In the data rows, 128 means zero.
Some points, one per row:
[118 115 126 114 133 106 169 118 112 175 147 143 118 141 125 142 126 104
  95 145 145  96  92 144 138]
[120 115 162 126 121 163 122 144 112 115 129 121 159 116 100 125 109 153
 152  48 109 138 116  92 122]
[113 116 168  75  65 122 184 125 103 255 117 129 126  88  94 117 119 132
  12 186 200 113 176 125  73]
[129 129 115 154 150 115 125 127 125 131 133 146 137 136 128 119 140 129
 116 126 148 128 121 158 151]
[163  50  36 100  31 195 185 191 126  30  18 128 200  53 132 141  40 185
 190   0 124 138 140  69   0]
[168 126  93 129 118 147 119 128 145  80 117 178 133 139 149 139 132 133
 144 119 133 104 119 153 133]
[133  71  71 147  95 165 174 176 167  30 101  92 187  68 150 210 148 164
 255  66 177 173 143  89 138]
[152 128 142  95 155 167 145 180 150  90 115  61  86  23 138  98 136  72
 144 149  83 118 186  89 102]
[130 137 125 103 100 140  90 170 114 115 101 113  68 121 133 129 141 103
 146 170 116 149 169 151 101]
[165  77 106 128 101 158 175 178 138  88 115 140 132 110 105 147 136 154
 176  99 146 133 107 127 136]
[148 114  73 109  77 143  97 133 161 106  90 141 171 168 146 147 161  98
 119  99 127 105 154 141 119]
[ 80 142 179 143 170 102 148  96 101 208 187 159 127 146 114 120 131 134
 101 162 169 156 103 147 211]
[181 129  59 198 151 117  57  77 188  47  77 106 177 200 162  86  81 214
 180  14  13 154  92 119 131]
[116 128  84 135 139 140 150 131 138  97 150 137  97 135 136 119 154 103
  99 166 149 106 116 170 125]
[112 163 118  96 105 142 158 108 127 223 117 100 134  92 125 119 137 109
  95 192 154 156 145 104  76]
Here are 10 more points, each followed by its number:
[125 135  95 110 122 126 128 150 155  61 109  94 120  90 113 151 128 119
 171 196 103 110 201 141  94] 0
[107 126 142 123 151 121 135 119 100 151 139 120 138  80 119 141 120 114
 132 125 111 138 114 101 123] 1
[118 206 135 104 136 103 137  83  80 234  91 146 118 132 125 174 175  61
   0 219 173 104 138 181 106] 2
[128 147 195 130 200  66  74  90 180  85 151 127  89 170 181 162 126 181
 106 152  69  68  97 215 156] 3
[150 176  85 193  61  61  62  51 147 186 137 199 131 235 153  93 137 100
  32 182  94  57 117 255 179] 4
[111 200 148 122  81 162  45 132 138  90 114 115  67 165 197  85 127 123
 171 130  16 160 151 199  63] 5
[147  79 107 121  81 182 152 121 151  88 106 141 178  84 147 159 139 112
 188  77 173 127 136 104  86] 6
[254 255 191 183 112 141  20  34 211 153  38 255  93 255 104 120  86 118
 133 114   0   0 170 165 133] 7
[180 128 149 142 107 124 203 132 147 158 108  96 146  95  62 175 105  76
 120 109 202  61 161 101 111] 8
[100 189 187 202 255 184 139 135 111 252 138 191  68 212  34 112 102 143
  71 232 214 131 160 182 255] 9
Which of these numbered points is nearest to each point below by angle, seen from the average point of the first points? Its number follows each.
[134  26  34 168  73 145 139 160 171   0 167 146 184  80 118 144 151 196
 204  12 135 144 104 131 148] > 6
[ 77 129 118 143 149  91 145 154  85 104 169 203 142 139 135 162 129 148
 106 122 181 152 104 180 193] > 9
[113 192 131 107 114 128  46 199 106  73 135  80  93 102 220  88 139 117
 176 159   0 194 135  96  63] > 5
[ 69 101  99 136 125 145 164 109  78 245  78 153  77 160 109 147 195  92
  71 198 199 118  65 149 133] > 2
[169 123 133 128 102 104 194 117 104 169 148 158 141  79  89 178 151 118
 141  86 204  88 171  74  94] > 8
[ 89 135 157 121 138 130 168 148 123 149 130 105 136 123 142 136 130 142
 113 185 182 144 135 128 143] > 9
[102 131 104  75 119 161 143 166 146 116 121  78  77 107 132 113 122  53
 172 213 115 152 167 134  78] > 0
[201 134 121 149 144 150  60  95 100 118 174 209 160 231 124  75 129 158
 139  88  20 129 150 186 158] > 7
[ 30 101 120 190 177 104  84 174  96 109 200  99 115 156 151  82 147 119
 108 163 166 161 138 209 197] > 9
[ 76 129 169  88 142 121 186 163  66 167 147 108 124  89 140 120 111 155
 131 178 161 142  74  71 154] > 1
[128 117 173 115 136  98 172 112  89 162 139 123 153  84  82 144  99  95
 109 110 160 147  72 102 177] > 1
[133 149 129 109 134 134 117 153 166 151 100 113 127  99 130 129 106 103
 120 178 122 132 165 108  90] > 0
[105 185 250  17  93 142  90  70  59 255  47   0 115 121  94  94 119   0
   0 182 113 162 203 100  88] > 2
[117  72 126 171 138 154 142 154 142  43 144  95 166  90 140 138 105 164
 154  69 106 161 100  80 143] > 6
